Each path below is one point turned by a fixed rotation once a step. After each direction that follows a path, write how fast that rotation turns it, in degrees a step (0 if it stays still).
Each turn is a multiple of 5 degrees from 10 to 175, or 0.
Each row of a path follows its step; steps can be skipped.
Path 1:
step 2: [ 22 -11  -6   8  25  23   8 -20   8  11  23 -28  -1  -6  26   6 -10   3
 -30  -6 -21  26 -23 -18  20  32   8 -29   7 -10 -21 -12   4  37  32 -33
  22 -21  24   2  14]
step 5: [ -4  22  -1   5   3  23  -4  30 -16   2  -9  -5  23  15  -7  20 -21 -30
   7 -59  11   3 -19  19  23   5  37   2 -19  -3   4   2 -21 -11  -8   4
 -35  -9   9  18 -43]
step 9: [ -4  24  21  19 -12  -6   5  30  17  14 -34   3  -6   9  -8  -1  -4  19
 -14 -27 -13  25  -1 -10   5 -39  18  22  -6  -1  39 -30   9   9   8  47
   5  39  21  -1   4]
step 11: [-16  -3  31  11 -22  12  23  15  -2  36  27  10  33  24 -42 -15  19 -12
  -2 -31   7 -17 -14   1  -7  -4  18 -18  16   4 -34  -5 -31  28 -22   3
  11  -6 -20 -12 -19]
step 12: [-12 -14 -30   4  -4  27 -12 -24   8 -26  13 -24  -9   6 -30  -4  16  17
  32 -13 -42 -12 -13   7 -35   7 -31  13 -26   4  -2   6   8 -13   5  -5
   3  33 -14  27  39]
step 13: [-30 -21  21   0   5  15  29  25  -8  -3  18  19   4  14   4  18 -16  10
 -16   5  47  -9  26 -20  17 -12  -7   8 -41  50  24 -21  27 -11  15  -2
  11  -3  -3  -8   9]
step 14: [  2 -28  -5 -25  -2 -53   4 -22 -22  -5  13 -14   2 -33   0  12  -1  10
 -10   6 -30 -22   2 -15   7  16  27   0  26  20   4  -2 -40 -17  38  15
 -23  -2  -9  29 -11]
step 15: [  7  25  -6   4 -32 -36 -12  44   8  17 -25   8  48  19  -2 -22  -7   8
  -4  -6  -6  19   5 -18  11   1 -13  10  -5  -7  -8  -1   5  39  15  -9
  42 -11  -6  26  28]
step 16: [-22  12 -19 -23   4  23  24   0  14 -50 -10  15   9  -3  43  -1  20  -3
  23  27  -7 -10  16  11 -26  12   9  33  24   5   6  10 -19  23 -20 -26
 -30  12 -10 -10  13]
Directions:
[  9   3 -11  -4   0   4  -6   2  -3   4   5   0  -9  -3  11   3  -4  -8
   3  -4   8   5   1  -1   5   9   2  -6   7 -15   5   3   8   1  -7  -3
   1   0  12  -1  -7] | 20
[ -2  -1   0   4  -7   4   5  -4  -6 -12   2   7   3 -10   6   0  -3   2
  11  14   4   9   6  -3   2  -2   4  -1  -2   8  -5  -3   9  -1 -12  14
   2   1  -2  -3  -1] | 115
[ -6   5  -2 -12   2  -6   9  -1  -1  -1  15   5   5 -12  -2  -6  -3  -3
  -2  -4  -8   0  -2  -8   4   1 -13   5  -2   5   7  -6   0   6  -8  -7
   2  -2   5   8   0] | 25
[  2  -1  11  -2   0   3  -7 -16 -12  -6   1   1   0  12   0   1  -1   7
  -6   7 -11   1   5  -6   3   5   1   6   2  -6   1   9   4  -3  -5  -9
   2   3   0   8  -2] | 170
[ -4   8   5   4   2  -3   1   8   5   0 -14   3   5  -2   8 -10   1   3
  -5   2  -3   2  -5  -3  -9   9   0  -6   1   0   3   9  -4  12 -10   2
  -7  10  -2   2 -12] | 60
Path 2:
step 1: [  9  -7 -19  11  -4 -10 -12 -16 -38  -8  18   3  -5   9 -23  -5  12 -22
   9  15 -13   6  35  26  -5 -10   4 -24   4  14 -34 -19  -8 -10   0   5
 -49  10 -15   5  16]
step 2: [ -5 -19  27  -5 -11 -10   2 -10 -24 -14 -16 -30 -22 -29 -19   9   5 -10
 -14  -5  -1  23  17  14 -14  -6   7 -13 -28 -11 -17 -17  28   0 -13  16
 -30 -28  12 -29  -8]
step 4: [  2   5 -13 -14 -21 -32  30  38 -28 -23  -3   2  32   1 -24   4 -25  -5
  -2   5  14 -10  19   1  -1  -2   3 -22   7   8 -25   2  22  20 -14  17
   9   1 -28  10  16]
step 6: [ 10 -16  14   9   4  18  -1 -32 -23   1 -16   0   8 -35 -12  37   5  -7
  20   7  -7  -2  32 -25  34  12 -11   1   4 -14 -18   0   1 -10  -3  -3
  21  19 -37  -4  16]
step 7: [  8 -18 -16 -18  22 -14 -13  -5  -6 -14   5 -11  20  -6 -33  29  11   6
 -20  13  -9 -14  -5  -3  24   9  -8   9  14  -1 -16 -43  28  26  14  18
  17  11 -16 -29 -15]
step 10: [  2  14  10  -8  25 -17 -14  -9 -28 -10  -7  12   4  10  28  -3   8   9
   0  13  -3  26   1  25  27  10  23 -29   8   3 -41  -8   5  31  20 -30
  15   6  -6  -8 -21]
step 12: [ -7   1 -11   2  -9 -25 -16 -11   5   3  -5  16  -6 -13 -19   1  37  -5
   2   8 -25 -13 -32  17  21   6 -23  10   3  25 -31  47  11   6  15  10
 -24   5 -23   2   7]
step 13: [ -7  -1  15 -11 -21  -9 -10   7  -2  21 -20  14   5  -8 -23 -25  13 -12
  14  -6  16  -3 -16   8   7  -7  17 -13  -9  33 -49 -16 -21  13  -1  16
 -13 -22 -21 -12 -37]
step 16: [ -8  21 -15   4 -24 -26 -24  37 -13 -10   7  -7   1 -13 -12 -14   0 -19
 -11  20 -33  -2  35 -16  -1  10  16   5   0 -10 -22 -13   1  -5   3   1
 -27 -19  -2 -40 -15]
Directions:
[  1   0  -2  -7  -1  -5  -3   1   2  -8   9   1   6  -1   0 -13  -1   5
  -7   3 -13 -14   4  -2  -7  -4   2   8   4   2  -4   7  -2   6  -2  10
  -1   2   3  11   9] | 95
[ -1  -3  -5   8  -6   4  -7   2   2   2  -7  -4  -2  -9  10  -1  -2  -5
  -1   3  -1 -13   4  -5  -3  -2   2 -11   3   0  11  -1  -8  -8  -2  -3
  -4  15 -13   2  -1] | 135
[-10  -1  -4   0  -1   8  -2  -3  -4   1   4  -1 -13   6  -2 -14   7   0
   1  -2  -3   1 -13   2   7  -7  14  -1  -1   7   0  10  -2   3   8  -2
   4   3  -4  -5  -3] | 25
[  8  -7   2   0  -9   3 -15 -12   6  -1   3 -11  -3   2  -3   4   3 -12
  -2   4   1   2  -6   6  -1   1  -6   8  -3  -5   1  -2  -2   5   5  12
  -3  -7 -10  -1   1] | 70
[ -7   4   7   0  -2   5  -4  -4  -2 -19   2  -3  -2   8  12   5  -1   2
  -2   3  -3   4  -4   9   0  -1   0   5   8   6  -4 -11  -1 -10  -1  -3
  -8   8   7  -3   2] | 40
[  8 -13   0   4  -3   8   5   9  -1  -7   9  13  -2 -10   4  -8   7  -5
  10   7   3  -1  -1   7   7   5  -5   3  -2  -3   4   0   0  -6  -1   2
   6   0   5  -3   7] | 130
[ -5   4 -13  -3   8  -3   2   0   7  -6   6  -1  -4  -2   0   3   1   1
   5  14  -6  -7  -9 -10   1   5  -2  -4  -4  -2  10  -5   8   3   1   1
 -11  -7   6  -6  -9] | 160
